Named turns come first, each shown by rows before and after it. Which turns, in which order, take the first row of each pair that follows to the second? Write the first one first, as in the answered first pair.
vavo:
[ -9.5  18.4  -2.2   4.2 -48.3  47.8 -20.0  14.1  -8.4  26.4 -28.6  -3.9] -> [  8.1  38.8  22.2  16.4 -22.1  61.5   3.1 -13.2   1.4  22.7  -2.5   6.0]
[-27.8  39.5  11.1  25.9   3.9  29.1  -2.7 -36.1  14.6  -2.3  16.9   1.0] -> [-35.6  13.6 -11.0  -1.1 -16.0  12.1  26.4 -30.7   8.4 -16.0  44.2  -2.0]
[-14.5 -22.7 -37.9   6.9 -28.7  10.8   3.2  -2.0   4.0 -19.7   0.6   8.6] -> [-11.7  -5.6 -24.8  25.4 -16.6  21.0 -23.6  -3.6   7.5  -9.6 -25.7   8.7]
dodup:
[ 19.7  -4.5   9.3   7.4  23.2   2.6 -14.2  15.5   5.5   2.9  -8.5  25.3] -> [  9.2 -22.3  -3.3 -11.6   1.6  -5.5  -9.7  29.9  -1.9   3.4  -8.9  20.1]
[ -5.5  -2.4  -4.6   4.9 -13.2  11.4  -5.2   2.1  -2.3   6.9 -12.7  -0.7] -> [ -9.4   0.1   0.2  -3.4 -17.2  10.4   5.4   0.9  -2.4   8.4  -1.1  -4.5]
[ -9.3  -3.3 -20.0 -21.2 -10.9  -6.0  23.1  -3.3   9.6 -17.6  17.0   4.7] -> [ -0.3  17.3  -2.8  -1.5  12.6   3.1  18.6 -20.7  15.5 -19.1  19.1  10.7]
[ 20.6   1.1  -0.6  15.6  17.9   8.1  14.6  -0.8   8.5 -10.1  -6.0  11.3] -> [ 16.3 -15.9 -16.1   8.3   2.7   1.9   8.0  11.7   3.7 -10.3 -17.5  10.9]
zison:
[  3.4 -15.8 -10.1 -19.1 -26.7  10.2   8.3  16.0   0.5  17.4  -4.9  -2.8] -> [ -9.8 -18.6 -37.6   1.3 -16.6  -0.4   0.9  -0.8  -0.2  -9.9   2.4   0.2]
[43.0 -4.4 32.0 -4.9  8.0 18.2 19.9  0.8 13.8 20.3 -2.9 14.1] -> [ 32.9 -24.1  -5.0  16.9 -12.3  33.0   6.0 -14.3  12.1   5.3 -19.4  19.6]
[ 30.2  -7.0   9.1  -0.4 -19.8   8.4  12.0  -6.4  -9.0  15.5 -33.8  12.5] -> [ 16.5  -9.5 -22.5  24.4  -8.3  -3.0   2.8 -24.1  -9.4 -15.3 -25.8  13.9]
Daguz:
[-35.5  11.1   5.9  -7.8 -10.7  21.8 -15.0 -16.8  -2.7  -4.6   6.1 -16.1] -> [-37.9  -3.4  -8.2 -18.5 -11.0   1.2 -13.5  -6.3  -6.4 -13.8  10.1 -18.2]
[-17.5  -4.8 -22.6   2.6  -4.8  -4.6  16.2 -12.3  -9.3 -17.7  25.9  -3.7] -> [ -4.4 -20.7 -22.8   2.5 -28.5  15.1  -3.3   0.6 -10.9   2.0 -14.0   2.6]
[-19.6  12.5   2.9 -10.9 -16.9  15.5 -11.4   1.2  -8.6   6.2  16.2  -1.9] -> [-22.8   6.4  -4.1 -16.5 -16.5   5.5  -8.8   4.0 -10.5  -0.5  20.5  -3.5]
Then:
Each pair is two turns apart.
[  7.8   7.2 -33.2  11.5  10.3   0.1 -20.9 -18.4   4.5 -22.0  -1.8  14.9] -> [  4.4   9.7 -19.6   6.2 -19.3  29.8 -20.2 -15.9   5.9   2.9 -14.3  12.4]  dodup Daguz
[  3.2  -1.1   3.1  -5.8 -16.5  11.9   5.9   4.5   6.2  14.4   0.3  -4.0] -> [  0.7  -8.0  -6.7 -13.2 -13.7  -2.8   9.3   9.3   2.7   6.2   6.6  -4.4]  Daguz Daguz
[  0.3   5.4   0.8  -5.9   9.4 -11.4 -13.5  17.3  -9.1  -7.0  -5.9   2.8] -> [  1.0  10.5   4.6   2.8   2.0   9.0 -17.8   9.5  -5.7   1.5 -16.2   5.2]  Daguz zison
[-14.2  11.0   6.7   8.4  27.7 -26.4   3.8   6.1  -6.0  -3.6  17.0  -9.3] -> [-14.4  -6.4 -10.5   8.4  14.4 -32.2 -12.5  17.0  -9.2  -5.4  -3.2  -7.9]  dodup dodup
[  1.8   1.5 -23.3  11.6  11.9   6.3 -17.0 -20.4   1.7 -20.2   2.6  10.9] -> [ -4.1   4.8 -11.5 -16.8  18.7 -19.7  -2.2  -0.9  -2.2 -17.0  23.9   0.3]  dodup zison
[ -7.4  -2.2  21.8 -11.1 -16.5  11.1 -33.9  28.0  -2.1  26.0 -30.4  -2.0] -> [-21.5 -13.9  -1.0 -27.8  -0.3 -35.8 -16.6  34.6  -8.2  -6.2   6.5  -9.9]  Daguz Daguz
[-31.8  11.1  -8.6  -6.1   9.1 -25.1  -6.4  11.0  -4.8 -13.6   8.7 -21.3] -> [-26.6   5.1 -17.3   9.8   1.4  -9.3 -28.0   8.6  -5.7  -8.9 -20.2 -15.8]  Daguz zison
[  5.1   9.2  25.9  -8.1  15.2 -26.3   7.2  15.8  -0.3  11.9   4.5   0.8] -> [  4.8  -2.1  24.2 -12.8 -17.4   3.9  12.9  12.1  -0.1  26.8  -4.2   2.6]  zison dodup
[-26.9  25.0  14.7   1.1  -9.0  22.8   3.0  -9.6  -1.7  13.3  -0.9 -15.5] -> [-38.7   2.8 -17.2  -6.8  -7.0  -9.0   7.4  -3.4  -9.6 -11.4  13.3 -18.5]  zison Daguz
[-27.6  -6.9 -14.2  -0.4 -26.3   6.7 -25.3  19.3   7.2   3.4 -28.5  -2.2] -> [-32.1  35.6  18.5  10.2  -0.8  19.2  -5.6  -5.7  16.0   5.3   5.4  -7.6]  Daguz zison
[-25.3  14.6  40.5 -31.8 -17.9  10.9  -4.1  38.6 -13.3  51.2   5.0 -16.6] -> [-49.6   8.9   9.6 -11.6 -45.2  39.0  13.1   1.8 -12.4  33.3  27.1 -14.3]  zison dodup
[ 13.4   2.7   7.6 -11.4  13.4  12.3   8.1  -5.8   5.9  10.0   1.7  16.6] -> [ 10.7   5.1   1.0  -4.6  25.1   2.7   6.7 -10.2   5.1  -0.7   7.5  16.5]  dodup Daguz
[ -3.6 -14.1 -17.5  -6.0 -17.2  32.8  26.0 -28.1   5.9 -34.0  25.8  15.5] -> [  9.4  12.4  12.1  -1.8  23.6  20.0  25.6 -29.1  12.6 -33.5  35.9  15.2]  dodup zison
[ 29.2 -13.3  21.8  26.8  -2.0  -3.6  14.5 -23.6   7.0  -3.5 -22.4  12.4] -> [ 19.7 -35.6  -2.6  15.2 -18.4 -18.1   9.2  -8.2  -0.2  -9.6 -30.5   8.2]  zison dodup
[ -6.6  10.6  -5.0   6.5   9.9  -2.3 -34.2   3.2   1.1  -3.3 -28.5   0.2] -> [ -9.1  21.0  -0.1   4.0  25.2  -8.9   0.9 -18.2   4.9 -19.8  19.5  -0.1]  Daguz vavo
